Some points, one per row:
17 -38 -20 92 11 -46 -36 36 21 96 -9 -61 -111 21 42 -65
4 17 26 -16 -48 -26 2 -61 -21 -24 31 11 35 -23 -11 -6
4 -36 -26 30 45 14 7 76 5 15 -64 -43 -63 6 33 -8
5 -41 -8 78 -52 -74 -46 -27 -15 64 14 -25 -56 25 -23 -70
5 -5 -19 20 59 45 41 51 44 43 -36 -38 -19 6 78 11
4 18 32 -5 -69 -43 -24 -66 -2 4 27 27 31 10 -60 -14
-25 49 16 -78 -43 36 25 -30 -21 -78 52 50 117 -47 -53 78
-19 29 -11 -40 -14 36 35 -19 4 -76 -7 17 72 -12 3 15
-33 72 36 -96 -47 41 29 -72 -1 -55 58 97 127 -48 -63 77
6 -14 33 59 -62 -77 -51 -99 -8 44 40 4 -28 34 -45 -50
-27 96 64 -100 -15 79 67 -91 33 -59 85 73 127 -16 -7 93
28 10 15 11 -31 -71 -26 -42 2 46 5 -19 -55 39 -33 -55
4 -24 -11 24 -73 -88 -42 -65 -40 -2 26 20 -50 -16 -69 -47
-26 0 -16 -44 46 56 42 79 24 -18 -41 -16 22 -9 27 37
-3 25 -6 -10 -28 1 -1 -32 12 32 21 9 23 -5 -37 22
4 4 -20 -28 56 45 28 44 -22 -28 -28 -12 -22 -5 15 22
-30 4 -23 -47 57 22 52 52 15 -68 -28 9 45 -37 30 29
-10 12 7 2 -4 11 -21 9 20 44 8 11 10 -10 0 32
22 -34 -6 61 -48 -73 -46 6 1 99 -34 -31 -99 53 -2 -74
-13 28 18 -40 -58 -7 0 -94 -20 -40 84 51 73 -19 -58 24
11 10 -7 6 -89 -58 -23 -124 -9 2 39 23 30 1 -33 -47
15 6 0 12 -58 -51 -25 -35 -4 35 14 13 -6 5 -45 -30
8 -70 -29 -2 113 69 34 127 -6 -23 -85 -54 -44 0 87 20
-20 24 15 -66 30 77 26 0 -7 -55 22 69 91 -39 -6 105
15 6 16 -11 -34 10 -5 0 5 30 -5 17 -3 32 -16 -11
-6 59 40 -25 -16 30 30 -49 28 18 38 15 59 7 7 28
-14 10 -6 -21 48 31 21 36 11 -45 -20 -15 14 -7 6 -2
24 more points follow, each with its number after it:
10 20 90 -30 -49 -52 -25 -108 -26 -22 114 74 86 4 -72 31 0
3 -2 49 27 -50 -45 -40 -92 1 7 61 30 14 35 -55 1 1
17 -9 6 27 0 -28 -28 11 4 45 -11 -14 -64 29 -12 -16 2
18 -7 5 10 49 -6 -8 26 -22 13 -9 -66 -39 -29 9 16 3
27 27 50 -5 -106 -91 -52 -118 11 57 63 23 -14 48 -87 -45 4
-13 42 11 -49 -69 -3 -4 -58 -11 -19 41 51 65 -21 -51 27 5
-23 28 33 -22 -28 -4 -7 -80 -3 -22 61 55 65 -5 -53 27 6
8 -14 28 31 -35 -35 -21 -69 8 12 25 15 -4 20 -13 -6 7
-11 5 -15 19 -55 -84 -32 -56 -31 -30 11 14 -22 -39 -36 -63 8
2 -58 -36 69 21 -24 -57 51 -1 36 -51 -40 -91 2 15 -37 9
16 -21 4 60 22 -15 -8 36 25 66 -10 -40 -73 33 43 -41 10
-5 -23 -15 42 -12 -37 -21 26 1 23 -3 -29 -48 27 -15 -44 11
8 28 -10 -3 -53 -49 6 -86 -2 -16 22 18 37 -13 -19 -30 12
5 11 3 -27 16 8 18 8 2 -9 7 -5 6 13 14 -5 13
-16 4 -15 -7 6 19 12 30 -17 -38 -19 2 10 -66 26 11 14
-36 -10 -27 5 23 -24 22 16 -30 -53 -24 -14 -28 -67 29 -38 15
-4 -26 7 43 22 4 -7 6 -2 -6 -10 0 -30 3 12 -1 16
5 -8 21 28 22 -8 0 -5 -2 -6 11 -13 -14 -13 20 -12 17
-5 -40 6 12 75 30 -5 115 -4 26 -76 -67 -80 19 42 7 18
13 -4 17 -4 56 12 10 31 0 -5 -3 -33 -8 -25 13 30 19
2 -26 -1 17 51 34 0 34 19 14 -43 0 -3 2 38 45 20
-7 0 -10 1 -30 -48 -3 -30 -39 -36 29 -1 1 -69 -7 -16 21
-5 -21 -8 6 29 35 16 66 22 14 -65 -23 -38 25 27 -5 22
24 39 -20 41 -114 -99 -41 -127 -4 13 33 4 9 -10 -37 -98 23
Which of these numbered points is nearest to each point below, ignoring the 2 directions in which the first points spread most? Its number follows each.
4 -47 -33 29 73 17 -9 86 -7 31 -63 -39 -57 -6 35 24 > 9
18 11 -24 13 -51 -32 -14 -51 -3 -5 4 0 -3 11 -4 -63 > 12
-4 -37 -1 43 39 -17 -16 16 -18 7 -10 -13 -46 -1 15 -12 > 16
21 -44 -14 32 28 -12 -19 79 18 61 -61 -55 -106 43 35 -36 > 2
14 -59 -35 67 20 -26 -29 26 -22 49 -49 -83 -89 -19 46 -54 > 14
-7 20 -19 -21 -50 -6 12 -37 2 -44 7 26 56 -19 -4 -6 > 12
34 36 36 40 -88 -63 -34 -114 20 80 65 5 9 32 -28 -48 > 10
0 -28 16 51 -23 -45 -21 -22 -2 36 7 -3 -37 21 -7 -17 > 7
22 32 -4 26 -81 -62 -28 -83 -3 -6 17 1 5 -6 -21 -68 > 23
-15 -58 -44 30 -6 -20 -5 60 -37 -43 -26 -45 -42 -34 9 -38 > 21
-13 38 29 -59 35 42 26 -13 -4 -55 30 13 66 -48 -8 87 > 19
8 -53 -44 93 -51 -81 -63 -10 -23 38 -25 -19 -84 7 -28 -73 > 9
-1 -20 8 59 -11 -74 -38 -69 -18 8 38 -25 -29 6 -24 -44 > 17
-72 28 -12 -91 79 115 62 39 9 -127 -18 64 111 -73 39 91 > 9
22 -24 -33 -10 20 -5 -11 3 -36 -19 -19 -1 -2 -45 17 -2 > 14
5 -32 -17 43 -5 -35 -37 13 -7 51 -18 -7 -45 -13 2 -30 > 9
-1 13 45 6 -48 -26 -2 -95 -1 6 63 45 66 -6 -54 33 > 7
11 -22 -6 57 35 5 -3 48 27 75 -25 -44 -54 24 45 -24 > 10
15 6 10 33 49 42 22 33 42 55 -22 -35 -23 33 73 0 > 10
0 9 11 -26 -1 16 32 -28 -7 -51 30 18 68 -54 2 43 > 17
-16 34 -10 -34 -67 -48 -15 -96 -23 -65 46 50 60 -59 -52 -23 > 8
-2 -29 -13 -6 90 31 17 66 -19 -7 -42 -42 -36 -42 46 36 > 3
-21 -31 -23 -6 40 36 12 74 -7 -4 -18 -16 -23 -16 17 14 > 11
-21 1 -9 -21 91 95 59 106 37 -9 -33 -31 -3 -12 76 49 > 10
8 9 17 -11 35 -10 3 -13 -13 -15 18 -15 5 -26 -7 34 > 19
-10 17 1 -53 49 50 29 51 2 -31 -28 -6 5 18 -17 48 > 2
